Some points, each followed by its number:
[ 0.8  0.4 -0.3 -0.7 -0.9  2.6  1.3 -0.1  0.6 -0.1  2.1 -0.6  0.2  1.
  0.1] 0
[ 0.5 -1.3 -1.3  0.7  0.5 -0.3 -1.2 -1.   0.   0.2 -0.2  0.9  0.   0.1
  0.4] 1
[ 0.4 -0.5 -0.5  0.4  0.4 -0.5 -1.1 -0.4  0.1  0.7 -0.6  0.4  0.6 -0.6
  0.2] 2
[-0.8  1.4  1.2  1.6 -1.4  0.7  1.5  2.2 -1.9 -0.8  1.2 -2.5 -0.6 -0.2
 -0.3] 3
[ 0.8 -0.9 -1.   0.8  0.9 -0.2 -1.4 -1.3 -0.5  0.6 -0.1  1.5 -0.1 -0.3
  0.3] 4
[-2.8  2.4  0.5 -0.6 -0.7  1.2  0.6 -0.8 -0.3 -0.7  0.9 -1.5 -0.1  0.4
 -0.3] 5
[ 0.9 -1.1 -1.5  1.3  1.   0.1 -1.5 -1.2 -0.1  0.7 -0.2  1.6 -0.6  0.1
  0.7] 6
[ 0.9  0.2  1.2 -1.9 -0.1 -0.8 -0.7  0.7  1.7  0.2 -0.7 -0.2 -0.1 -0.6
 -1.6] 7
[-0.3  1.1  0.3  0.5 -1.1  1.1  1.7  0.3 -0.3 -0.9  2.  -1.6 -0.1  1.
  0.3] 8
[ 0.5 -0.3 -1.3 -0.8  0.3 -0.6 -1.6 -1.   0.4 -0.5  0.   0.6  0.2  0.
  0.6] 9
[ 0.9 -1.  -1.7  0.6  0.6  0.2 -1.3 -1.1  0.1  0.5  0.6  1.2  0.  -0.1
  0.9] 10
[-0.3 -1.8 -0.1 -1.8  1.3 -1.7 -0.2  2.9  2.  -0.1 -1.   1.8 -0.3  0.9
  1.5] 11
[ 1.  -2.9 -3.   0.  -0.6 -0.4 -1.6 -0.4  1.9  1.4 -0.7  3.  -3.1 -1.9
 -1. ] 12
[-0.7  0.7  0.8  0.  -1.3 -0.5  1.6  0.2  0.4 -0.2 -0.5 -0.8 -0.5  2.9
 -0.9] 13
[-1.   1.1  0.1  1.6  0.1  1.   1.   1.5 -1.8 -1.2  1.  -1.  -0.5 -0.3
 -1.3] 14
[-0.1 -1.3  0.1  0.2  0.2 -0.8 -0.8 -0.6 -0.2 -0.2 -0.6  0.7 -0.2 -0.4
  0.5] 15
[ 1.  -1.1 -0.8  0.1  0.7 -0.1 -1.  -1.1 -0.3  0.3  0.   1.3  0.  -0.4
  0.6] 16
[ 0.   0.7  0.5 -0.5 -0.1 -1.3 -0.8  0.9  0.8  0.  -1.  -0.5  0.5 -1.1
 -0.5] 17
[-0.3  0.3  0.7  0.  -0.8 -0.2  0.1  0.7  0.2 -0.2  0.  -0.8  0.6 -0.7
 -0.2] 18
[-0.5  3.3  0.2  0.5 -0.2 -0.6  3.6  1.7 -2.9  2.6  0.1 -0.9 -4.  -0.6
  2.2] 19
[-0.3 -0.8 -0.4 -0.2  0.5  0.5 -0.9 -0.1  0.  -0.4 -0.4  1.   1.3 -1.2
  0.1] 20
[-1.4  1.  -0.1 -0.6  0.2 -0.2 -1.8  1.6  1.9 -0.5 -1.3 -0.2  1.6 -1.
 -1.4] 21
[ 0.2 -0.9 -0.4 -0.4  0.4  0.  -1.  -0.4 -0.3  0.3 -0.3  1.2  0.4 -0.7
  0.3] 22
[-0.5 -0.1  0.5 -0.6 -0.1 -0.8 -1.2  0.5  0.5  0.5 -1.3 -0.9  0.4 -0.9
 -1.1] 23
[ 2.2 -2.  -1.8  1.1  2.6  1.3 -0.6 -1.6 -0.2 -0.2  0.   1.1 -1.1  0.2
 -0.6] 24
[ 0.9 -1.2 -0.5  0.7  0.8  0.1 -1.  -0.8 -0.3  0.8  0.2  0.8  0.1 -0.6
  0.2] 25
[-0.4  0.6  0.3  0.  -0.6 -0.6  0.   0.3  0.4  0.1  0.  -0.7  0.1 -0.5
 -0.7] 26
[ 1.1 -0.8 -1.2  0.7  0.7 -0.1 -1.2 -1.3 -0.5  1.2  0.   1.4  0.   0.
  0.3] 27
[-0.1  0.4  0.5 -0.7 -0.4 -1.2 -0.6  0.7  0.6 -0.1 -1.1 -0.4  0.3 -1.2
 -0.6] 28
[-0.4  0.7  0.6 -0.4  0.2 -0.5 -1.3  1.9  1.5 -1.2 -0.2  0.7 -0.5 -0.2
 -0.7] 29
[ 0.5 -1.4 -0.8 -0.2  0.7  0.4 -1.2 -1.1 -0.6  0.6  0.1  1.9  0.3 -0.5
  0.7] 30
New points follow, each followed by the number of its nearest point above.
[ 0.2  0.2  2.3  1.7 -0.2  0.8  1.6 -0.2 -0.2 -2.4  0.8 -3.2  0.1  1.4
  0.6] 8
[ 0.   1.9 -0.4  0.6  0.1 -0.3  2.   0.9 -1.9  2.   0.3 -0.2 -2.7 -0.5
  1.8] 19
[-0.2  0.1  0.5  0.4 -0.1 -0.6 -1.1 -0.1  0.   0.2 -1.6  0.2  0.8 -0.8
  0.3] 2
[-1.2  1.   0.7  0.3 -1.   0.7  1.8  0.  -0.7 -0.5  1.  -1.7 -0.3  0.9
  0.2] 8
[-0.8  1.   0.8  0.2 -0.7  1.   2.1 -0.2 -0.5 -1.1  1.4 -1.7 -0.1  1.2
 -0.2] 8
[-0.9  1.3  0.5  0.3 -0.8  0.8  1.7 -0.2 -0.5 -0.3  1.7 -1.3 -0.2  0.6
 -0.1] 8
[-0.9  0.9  0.7  0.4 -1.8 -0.2  2.5  0.   0.1  0.   0.1 -1.1 -1.   4.8
 -1.2] 13
[-1.   1.2  0.4  0.2 -1.   1.   1.7  0.2 -0.6 -0.1  1.6 -1.6 -0.5  0.9
  0.1] 8
[ 0.6 -0.4 -0.5 -0.1 -0.3 -1.2 -0.2 -0.2 -0.2 -0.2 -0.7  0.2  2.3  0.3
 -0.6] 2
[ 2.1 -1.1 -2.  -1.9  0.8  2.3 -2.5 -1.5  0.3 -0.3 -2.2  0.2 -1.1  0.2
 -2.5] 24
[-1.1  0.3 -1.   1.2  0.3  0.4  0.2  1.  -0.8 -0.7  0.6  0.1 -0.6  1.5
 -0.2] 14
[ 0.   0.3  1.3 -0.7 -1.1  1.4  0.3  0.8 -0.2  0.8  0.  -1.6  0.3  0.5
  0.5] 18
[ 0.   0.8  1.   1.  -2.  -1.2  1.9 -0.6  0.5  1.3  0.3 -1.8 -2.3  1.2
  1.5] 13
[-1.2  1.2  0.3  0.2 -0.9  0.7  1.8  0.  -0.7 -0.4  1.1 -1.4  0.   0.4
 -0.1] 8
[-0.5  1.   0.9 -0.5 -1.3  0.9  1.9 -0.6 -0.6 -0.5  1.4 -1.5 -1.4  1.
 -0.2] 8
[-0.7 -0.7  0.2 -1.2  0.5 -0.7  0.4  2.   1.2 -0.2 -0.3  0.7 -0.3  0.8
  1.1] 11
[-0.1  0.5  0.6 -0.5 -0.8  0.1 -0.3  0.3 -0.4 -1.2  0.9 -1.3  0.7 -0.9
  0.3] 18
